Named moves come first, each a turn or a mirror and shown by rows before and after it. Which of them, in which order, take the first row of each pair that follows to the second? Write the first one first, as in the answered first pair.
move dul:
[  2   0  -8   9   2  -6  -4   6  -1   2  -2   7  -3  -6 -16  17  12  -2
   6   8]  ->  [  3   1 -10  10   1  -5  -3   6  -1   1  -2   7  -3  -6 -15  16  12  -5
   6   7]
[ 3 -7  9  0 11  5 -3 -8 -1  4  7  7 -6 -6  3  7 -9 -3 -8 -5]  ->  [ 3 -7  8  1 11  5 -2 -8 -1  3  6  7 -6 -6  4  6 -9 -5 -8 -5]
[ 1 -2  1  0  1 -2 -6 -1 -2  6  0  7 -5 -2 -4  8  2  2  0  2]  ->  [ 4  0 -3  6  1  2 -3  0 -1  3  1  6 -5 -2  0  7  3 -6 -1 -2]
move Bani:
[ 16  -8   8  10   1   8   1  -9  -3  13   2 -11  -9  -7  18  10  -7  -8
  11   1]  ->  [  6  -9   4  12  -4   8   1  -4  -5  13   2 -14 -12  -7  24   0  -5 -11
   5  -2]
[ -1  -2  -5   8   4  -4 -16   6  -3   0  -9  17  -7   0  -9   6   4 -19
  -9  12]  ->  [ 11   0  -1   8   8   0 -13   0   1  -3  -8  16  -2  -1 -10  15   0 -17
  -2  14]
[ 3  2  3 -1  3 -9 -3 -3  8 -5  3  7  4 -2 -7  6 -6 16 12 -6]  ->  [  7   3   4   0  -1  -3   1  -4  10  -9   4   0   5  -3   1   4  -7  14
  12 -10]
move Fip:
[-1 -6  6  2 -2  0 -5  1 -5  8  8 -2 -4 -2  8 -4 -4 -2 -4  1]  ->  [ -4  -4   5   3  -2  -2  -2   0  -3   4   5   3   2   0   9 -10  -7  -2
  -6  -4]
[-3  1  0 -1  4  2 -3 -1 -1  0  2  2  2  1  1  6  2 11  3 14]  ->  [-7  4 -2  0  5  0  0 -1  1 -5 -1  7  9  3  1 -1 -1 11  1  8]
[ -4   8   0  -9  -3   0   8   1   6  -9  -2 -13   3   9  -4   5   1  12
   3  -3]  ->  [ -2   6   1  -9  -3   1   6   1   5  -7  -1 -16   0   8  -5   8   2  12
   4   0]
[ -1 -13  -6  10   2  -6 -11   5 -10  19   6   4 -20  -9   7  -5  -1 -16
  -7   5]  ->  [-10  -7 -10  12   2 -11  -5   3  -5   9   0  15  -5  -5   8 -20  -5 -18
 -11  -8]
move gapem:
[  7  12   4  -3   6   0  -4  -3   2  -1  -5   8   1   3 -16  14   3   5
   9  10]  ->  [ 15  -3  12   3   4   8  -7  -8  -4   7   7   3 -10  -5   7   8  -6  -4
   3   3]
[  2  -1   9  -5  -5   5  -3  -3   3  -4   2 -16  -5   1   9   5   2   4
  -1   5]  ->  [ -1   5   2  -2  -7   6   1   0   5  -9   0 -16  -1   3   6   5   7   0
   0   2]
[ -2   3   3   6  -3  -3   3   9   3   0   2   3  -6 -14  14 -15   4  -1
  -5  -1]  ->  [-8 12  0  2 -2 -8  4 11  7 -5 -5  7  0 -9 -1 -9 10  6 -1  4]
Then:
(two moves a pair)
[ -4 -12  11  -8   8  -6  -8  -7  -7   8   5  10  -2  -6   5  -8 -11   8
  -8  -3]  ->  [-15   9  -6  -6   5 -10   1   1   2  -7  -8  12  11   4 -14  -6   4   6
  -2  -3]
gapem then gapem
[  2  -4 -12   9   3  -1  -5   5  -7   2   5  -7  -9  -3  -1   1  10 -11
   1   1]  ->  [ -4   1 -15   9   5  -5  -1   3  -3  -5  -1   5   4   1  -4  -7   6 -11
  -2  -7]
Bani then Fip
[-20  -4  -9  -5  -7   0  -3   6  -6   1   4  -8  -2   5   5 -14   1   2
  -6  -1]  ->  [-20  -2 -11  -5  -7   0  -4   9  -6   2   3 -11  -5   6   0  -8   6   3
  -4   4]
Fip then gapem
[ 11   8  -5   8   0   5   1   1   4  -2  -5  -4   5   4   0   6   2 -12
   1  -4]  ->  [12  8 -2  5  4  3 -1 -2  4  0 -6  0  6  4 -6 12  1 -6  4  0]
gapem then dul
[ 11   4   6  11  12   8  -2 -11  -4  -7   7  -4   5   1   8 -10  -5 -12
  -9  -9]  ->  [ -5  -2  13  -5  12  -5 -13 -10  -9   3   4   1   0   2  -2 -16  -5   9
 -11   1]
Bani then dul
[  6 -12   8   0  -2   7  -9  -2  -5  13   6 -14 -18  -6   5  10   0   3
   4  11]  ->  [-15   0   4  -5  -1  -6   2  -7   4  -5  -7  11  12   3   2 -20 -11  10
  -5 -10]
Fip then dul
[ 13   0  -4  -8 -10  -5   3   0   2  -8  -4  -2  12   6  -5  -1  13  12
   7   7]  ->  [ 17  -9   5 -10 -10  -2   0  -4  -1  -2   2  -5   7   2   5  -4   6  15
   5   7]
Bani then gapem
[  7   4 -12   7   3   6   2   1   1 -11  -3   5   0   3   5   0   3 -20
  -3  -9]  ->  [ 14 -11   7  -4  10   2  -9  -9  -6   4   3   9  -9  -3   6   5  -8  -3
  -4   1]
gapem then gapem
[  4  14 -12  14   1   4  13   3  11 -15  -8   5  18   7   1   3  -1 -12
   0 -15]  ->  [ 14   2  -6  14  -5  15   5   8   3   0   4 -20  -9   0   9  18   8 -13
   5   1]
Fip then Bani
[  5   8   8 -10  -4   8  15  -8  11 -19  -2  -8  15   6   6  -1  -4  13
   5  -6]  ->  [ 12  -1  17 -14  -2   9   8 -11   6  -9   4 -12   6   2   8   6  -7  19
   6   2]
gapem then Fip
[ 12   9 -12  11   2   8   2   8   0   2   3   0  -4   7   2  11   6 -14
   2   1]  ->  [  2  14  -9   1   7  -3   3   3   4  -3  -6  15  11  12 -11   5   2   0
   1   1]
gapem then Fip
[  8   3  -1   8   5   4   2   1   2  -1   3   6   0  -3   4   7  -6 -10
   4  -8]  ->  [ 7  8 -1  5  3  5  5  0  6 -6  0  3  6  0  0  8 -4 -5  7 -7]
gapem then Bani
[  3  -1  -5   5  12  -7  -4   2  -3   4  -2  15   0  -1 -12  14   0  -8
   3   3]  ->  [10  3 -2  6 11 -1  4 -4  2 -5 -2 12 10  0 -6 13 -5 -8  5 -4]
Bani then Fip
[ -1 -11   6  -3   5  -8   1  -4  -4   3  -2   7 -14  11  -2  -9   2  -5
   3   2]  ->  [ 2 -8  7 -3  8 -8  4 -7 -1 -2 -5 12 -7 12 -5 -8 -1 -4  4  0]
Bani then Fip
[ 0  3 -7  4  2  1 -3  2  8 -2  0 -5  1 -8 -7 -2 11 -5  6  9]  ->  [-5  4 -6  1  3 -2 -2  1  9 -4 -3  0  7 -6 -8 -7  9 -1  4  6]
dul then Fip
[-12  10  -4  -4   1  -9   0  -3   3 -10  -5   3   5   6 -15  -5   3   8
  -3  -1]  ->  [ -2  14  -8   5   1  -2   6  -4   6 -17  -4   1   8   5 -10   0   2  -5
   0  -7]
Bani then dul
[  1   1  -9   9   1  -1   0   3  -2  -1   1   6  -1   0  -1   5  -1 -14
  -2  -1]  ->  [ 8  3 -1  2  3  0  1 -3  1 -3  0  5  5  1 -8 13 -4 -3  4  4]
gapem then Bani
[ 5 -5 20 -1  3  3 -2 -8 -1  0  5 -7 -1 -1  8 -2 -6  4  3  5]  ->  [ -3   6  11   3   0   1   6  -5   5 -12  -2  -1  12   4   7 -11  -4  -3
   1  -6]
Fip then gapem
[ -7  -4   0 -11  -1  -8  -5   2  -1   3   2  -5  -1   6  14 -10   2   3
  -1  -2]  ->  [ -3   0  -9  -1   0  -6  -2   4   0   0   1  -2  -1   5  14  -8   4 -11
  -1  -7]
Bani then dul
[ 0 -9  3 -3  1 -4 -9 -1 -8 10  1  4 -8  0  0 -1 -1  2 -2  5]  ->  [10 -7  7 -4  2  2 -5 -6 -4  6  3  0 -4 -1  1  6 -5  3  2  5]
Bani then Bani
[ -6   3  -3   5   1  -2   5   1  -2  -1  -2   6   1   2  -4   1   4 -10
   3  -4]  ->  [-1  4 -1  5  2 -1  6 -2  0 -2 -2  6  3  2 -6  5  2 -8  5 -3]
Bani then Bani
[ 13  -1   2   4  13   0   0   1   5   7   0  12  -3  -6 -14   4   3  -8
  -4   4]  ->  [ 18   2   2   5  11   6   6  -1   8   0   0   6   2  -5  -9   6   2 -10
  -2   0]
Bani then gapem
[ 9  1  7 -3  4  7  2 -2  7  1 10 -8 -9 -8 11  7 -5 10  4  8]  ->  [ 3 14 -2 -4  4  3  6  3 13 -7  2 -5 -1 -2 -3 10  3 12  8 10]
gapem then gapem
[ -1   2   6 -13  -6  -6   5  -1  -1  -1   2  -6   1  -1   3   6  -3   6
  -1   2]  ->  [ -6   1   4 -12  -7  -7   5   2  -2  -1   1  -7   0  -1   5   2  -2   5
  -3   0]
Bani then Bani
[  6   3  -2  -2   3  -2  -4  -2   2   1  -2  -4  -3   1 -18  16   7   8
   7  13]  ->  [ 12 -11   3   6  -3   7  -6  -3  -4   7   9 -12 -13  -7   9   5  -1  -4
  -2   4]
gapem then Bani
[-6  5  6 -2 -7  0  3  1  7 -4 -1 -5  2  2  5 -4 -6  1  1 -9]  ->  [-3  2  9 -6 -5 -1 -1  1  5  1  0 -9 -5  0 -1  5 -3  8  4  0]
gapem then Fip
[  3  -1  -6  18   4   1   1  -1  -4   5   8  14   1  -4  12 -11  -5 -22
  -3 -16]  ->  [ -1  15 -17  14   3  -2   3   9   1   0  -2   9   3   3 -14   6  14 -17
   8  -2]
Fip then gapem
[-16  -2  -2  -4  -5   6  -2  -1   5  -7  -3 -13   4  10   6 -12  -4   7
   9 -11]  ->  [-13  -8   4  -7  -4   6  -6  -4   3  -2   1 -13   0   8   9 -12  -9  10
   8 -10]
gapem then gapem
[  8  -3  11   2  -2  -7   5  -2   4   6  -4  17  -6  -7  10   0 -13   2
   5   3]  ->  [  0   5  -2  10  -6  -6  10   6   6  -1  -7  16  -4  -4  11  -7  -5 -10
   3  -4]
gapem then Bani
[  8   5   2  -5 -15   6  -1  -3  -4  -2   5 -16   1   0  -8   9   0  -1
   5   0]  ->  [ -3   3  -3  -4 -19   3  -3   3  -7   0   5 -17  -3   2  -4  -3   4  -4
   0  -3]
Bani then Bani
[-12   0   5  -2  -1  -3  -3   5   7  -3  -4   9  -1   1   2 -13  -2   9
  -7  -1]  ->  [ -6  -2   1   6  -5   7  -3  10   4   0   2  -5 -12  -2   9  -6   5  -3
  -6   2]
Fip then gapem
[-12   0   4 -13 -11  -1  -1   3   3  -7   7  -7  -8   2  16 -30  -4  11
   6  -4]  ->  [-14   9  -5  -9 -13   0   5   8   7 -14   3  -7  -2   5  11 -29   2   4
   7  -7]
gapem then dul
[-1 -6  2  6 -1 -7 -1  2 -7  8 -2 -2  0 -1 -5 -3  2  3  8  8]  ->  [ 7 -4 -1 12 -1 -1  3  2 -4  4 -1 -4  2 -1 -1  0  2 -5 10  4]
Bani then dul
[11  9 -8  0 10 -2 -4  1  0 -7  6  2  0  4 -7 10  8 -8  4  1]  ->  [16  3 -2 -1 12 -1 -7 -2 -3 -2 10  2 -3  1 -3 11  3 -7  3  2]
gapem then dul
[  5  -1  10   2  -2   2   7 -10   4  -4   0   3   8   1  20 -19 -16   0
  -1 -17]  ->  [ 16   0  10  -4  -1   6  -4  -2   0   9   3 -17 -14  -1   0  16   4   8
  14  14]
gapem then Fip
[ -3   6  -3   8  -9   7   0  -5  11 -11   1  -6   4   5  -1   4   0  -4
   5 -17]  ->  [ -7   1   7  -7  -7   0  -8  -7   9  -3   1  -6   0   5 -10   7   0  15
   7  -4]
dul then Fip
[-7 -6  5 -8 -5  1  0  0  5 -4  1 -8 -2  1  2 -5  3 12  1  7]  ->  [-11  -4  -7   3  -7   1   0   7   3  -4   1  -5  -4   1   5 -10   8  -3
  -4   1]
dul then Bani
[ 3 -5  4  1 -3  1 -9  0 -3  6  7 -4 -6 -4 -7 16 -3 -9 -1 11]  ->  [ -7   4   0   3  -2  -6  -1  -2   3  -7  -2  12  14   1  -8  -1  -9 -11
  -6  -4]
Fip then Bani
[ 13 -14 -11   4  10  -5   8   0   1   9   6  -5  -4  -9  10   6   3  -8
  -8  -1]  ->  [  2 -14  -3 -11  13 -16   5  -4   2   9   0   5   5  -6   1  -2  -2  12
 -10   2]
Fip then dul
[ -9 -12  12  -1   4  -2 -14  -3  -2  11   2  18   3  -3   5   1 -10   8
  -5   8]  ->  [ -3 -11  14  -1   6   0 -10  -8   1   7   1  19   8  -3   4   5 -13   9
  -3   6]
Fip then Bani
[-7  8  2 -2 -2  0  4 -6  9 -8 -3  5 14  2 -2 -3 -8  6  1 -8]  ->  [  5   1   0   6  -7  11   1  -1   4   2   6 -15  -5  -5   8   9   0  -6
   3  -1]
Fip then gapem
[-12   7   0   6 -10   0 -19   6  14  -1   2   4  -7   2  -5 -19   3   5
 -18  -9]  ->  [ -8   9  -4  12 -10   4 -17   6  14  -3   2   3  -6   2  -2 -17   3  -4
 -18 -13]
gapem then dul
[  8  -5   5  -1   6   1   3 -18   3  -5  -6   6  15  -2 -13  -7  -5   3
   0 -17]  ->  [ 18 -14  10   0   6   7  -4 -17  -4   8   2  -6  -2  -8  -9   5  -3   2
   2  -7]
gapem then Fip
[  5  -8  -5  18   5   8   5  -6  -3   4   9  13  -2  -9  -3  -9 -17 -24
  -6 -19]  ->  [  8  -1  -5   9   8   5  -2   1  -3  11   4   4 -12  -6 -33  21   0  -8
   9   8]
gapem then Fip
